Each row is where one point has got to under a steady rotation. How many steps took it there?
The counts run from 0 to 204.
[ 91 128 100 107 129 138 144 129 133 144 129 150 174 122 159 109 130 145
  87 123 104 161 141  93 176 145 188 137 151 113 109 187 133 122 134  88
 158 161 136] -> 122
[144 140 157 191  92 164 133 103  78 124 129  97 120 126  99 113 133  88
 130 185 117 116 126 157 104 168 143 134 128 174 141 113 123 133 123 170
  80 140 130] -> 181
[149 163 133 142 142  85 123 132 108  50 131 130 117 136 111 154 127 118
 111  93 143 145 116 117 124 158  98 131 131 151 143  83  81 105  99 173
 155 110 105] -> 90
[138 112 142 181 111  89 107 108 107  87 128 157 128 107 146 132 145 126
 110 121  93 150 128 128 122 186  88 107 168 158 115 103 119 151 117 181
 126 155 102] -> 99
[ 96 157  86 138 113 164 147  74 145 124 140  84 144 157 167 112 145 170
 137  97 108 121 147 130 140  94 168 163 117 150 125 162 147 108 116  91
 129 112 147] -> 49
[ 95 180 112 119 107 165 153 124 143  74 171 123 142 126 147 127 123 100
 102  97 102 105  58 166  97 134 123 129 115 136 145 127  96 124 169 128
 115 114 116] -> 168
[127  92 143  52 106 120  99 121 119  99 155 119 104 153  85 100 135 108
 128  89 148 112 147 148 139  95 122 129  74 132 135  83 135 134 138 116
  87 109 135] -> 155
[132 113 108 115 122 132 112 151 132  95  90 106  99 133  84 142 112 130
  92 116 201 159 134 195 157 161 136 140 110 134 151 111 114 116 112 159
 109  97 133] -> 79
[106 133 107 132 153 115  97  93  98 113  89 123 152 141 160 117 111 159
 173 137 157 166  78 152 162 110 150 145 119 132  76 171 161 124  94 109
 156 136 121] -> 203
[101  94 162  46 109 128 126 156 120 116 165 119 122 133  97 106 101 109
 123  87 133 105  99 157 139 121 136 144  61 153 122 102 136 128 151 108
  95 111 112] -> 157
[158 122 166 167 104 126 147 164 121 139 144 167 172 125 116 135 106 113
 131 151 106 137 171 120 141 128 173 113 135 104  55 137 139 106 136 101
 183 160 126] -> 112
[ 93 128 100 128 116 174 128  83 112 147 116  75 141 146 199  89 147 179
 117 132 115 131 137 122 150 140 153 158 111 165 148 161 133 123 110 121
 100 121 148] -> 51
[108 116 162  53 108 120 146 167 132 115 161 134 127 120 114 106  98 126
 122  87 119  95 108 172 123 131 139 142  68 156 114 113 129 121 161 100
  98 116 122] -> 158
[120 101 115 110 170 105 138 119 143  97 153 173 110 101  62 117 175  99
 130  85 190 131 148 134 150 138 174 141 123 136 120 140 166 149 140 102
 123 122 113] -> 2
[125 152 139 147  77 159 172 137 114 160 152 104 168 143 124 129 103 150
 111 142  74 109 157 115 113 135 187 164 110 126 123 171 133 115 149 100
 120 109 137] -> 40
[100  78 111  80 120 142 118 124 158 137 169 137 110 129 107 107 151 136
 105  84 170 106 146 157 116 120 154 137  89 111 136 132 174 151 162 107
  93  86 126] -> 150
[125 141 122  77 132 127 120 127 110 188 118 126 123 100 165  87 164 156
 129 154 152 134 123  53  99 152 161 126 130 105 166 135 145 116 105 139
 128 160 110] -> 134
[ 78 133 118 126 121 150 117  82  99 150 142  89 129 139 169  97 136 149
 195 137 133 136  91 133 145  91 134 142  98 163 122 136 164  91 101 111
 125 126 113] -> 56
[177 153 128 200 134 149 125 118  74  93 136 101 134 169 115 130 132 130
 120 177 138 134 173 132 140 125 161 149 139 143 113 127 106 128 104 126
 139  94 162] -> 190
[133 114 111 154 151 126  89 107  63 111  82 106 134 139 173 104 123 183
 107 162 125 161 128 131 174 151 137 157 138 170 102 154 112 150  96 118
 131 135 152] -> 199
[143 159 141 136  53 154 130  88 163 115 117 120 159 136 102 117 121 103
 128 144 114  96 144 153  72 122 175 113 118  87 112 166 164 139 149 123
 119 162 121] -> 31
[146 121  93 112 124 126 127 155 150 100  94 109  94 125  89 140 115 150
 106 102 200 159 143 209 146 140 141 131 103 131 146 124 121 122 125 144
 115 105 139] -> 78
[138  80 148  61 104 116 106 144 129 127 135 124  93 126 114  90 144 150
  95 101 134 101 178 154 119 124 121 142  85 142 148 105 120 153 146 114
  84 128 151] -> 153
[169 156 142 127 139  82 142 174 120  77 120 126 119 104 131 150 109 152
  93 101 147 135 117 145 113 189 116 143 126 160 130 103  71 110 100 175
 136 117 124] -> 88
[142 157  98 179 124 113 118 111 162  57 145 145 138 115 152 150 158 128
 100  94 144 126 121 148 100 172 116 115 151 133 103 119 104 134 116 174
 159 124  99] -> 96
[138 102 123 104 121 109 108 158 111 109  90 108 101 132  89 131 107 121
  99 119 176 161 118 180 166 169 125 135 109 153 158 109 105 123 109 179
 101 102 122] -> 80
[150  93 148  52 103 113  96 126 117 110 141 118  98 140  96 103 142 131
 120  92 141 109 174 149 128  97 121 134  84 132 150  84 121 139 147 121
  88 118 151] -> 154
[150  94 100 146 124 121  99 151  95 140 116 138  61 130 116 128 124 180
 123 140 152 174 142 188 122  95 112 117 129 128 171  84 111 129 143 132
 119  89 141] -> 71
[140 157 132 128  48 170 121  94 146 130 123 108 162 142 105 116 118  97
 103 152 121 101 142 133  83 145 175 125 111  89 120 163 151 133 146 146
 113 147 121] -> 32
[144 134 125 201 150 150 122 106  58 101 145  98 140 174 107 132 127 118
 134 170 139 148 149 120 159 125 154 156 139 155 104 126 129 131 109 125
 138  82 151] -> 191
[161 161 122 117  87 118  93  95 138  80 122 150 138 120 143 106 147 130
  87 126  97  99 131 139  62 137 125 109 144  98 125 134 112 172 166 134
 117 169 137] -> 24
[103 128  94 156 125 161 121 156 125 143 150 130  87 134 142 139 123 168
 156 144 177 143  86 185 103  90 138 122 112 102 143 117 145 101 138 111
 144  69 113] -> 67
[157 167 123 149  84 161 149 110 123 130 140  86 153 171 126 123 127 158
  99 147  88 115 195 104 110 116 173 161 125 123 146 147 108 113 132 102
 125 110 168] -> 42
[102  95 112  89 120 131 120 113 162 133 172 144  94 131 101 111 156 150
 130  80 157 105 155 140 111  96 145 139  98 107 139 126 173 143 161  97
 104  91 119] -> 149
[135 161 118 182 123  87 139 121 165  56 139 164 134  97 146 154 146 148
 124  76 125 122 119 156  94 165 109 125 151 142 104 122 103 126 130 155
 165 131 101] -> 95
[141 155 145 208 116 161 158 105 114 117 160 113 145 144  90 137 120  83
 166 160 139 119 128 158 129 129 176 146 118 155  92 145 145 114 125 127
 134 104 122] -> 185
[ 94 119 106  81 137 127 111  87  96 149 108 127 154 134 147  88 151 113
 123 136 127 165 133  52 183 130 162 131 155 125 152 152 143 113 108 122
 135 176 123] -> 127
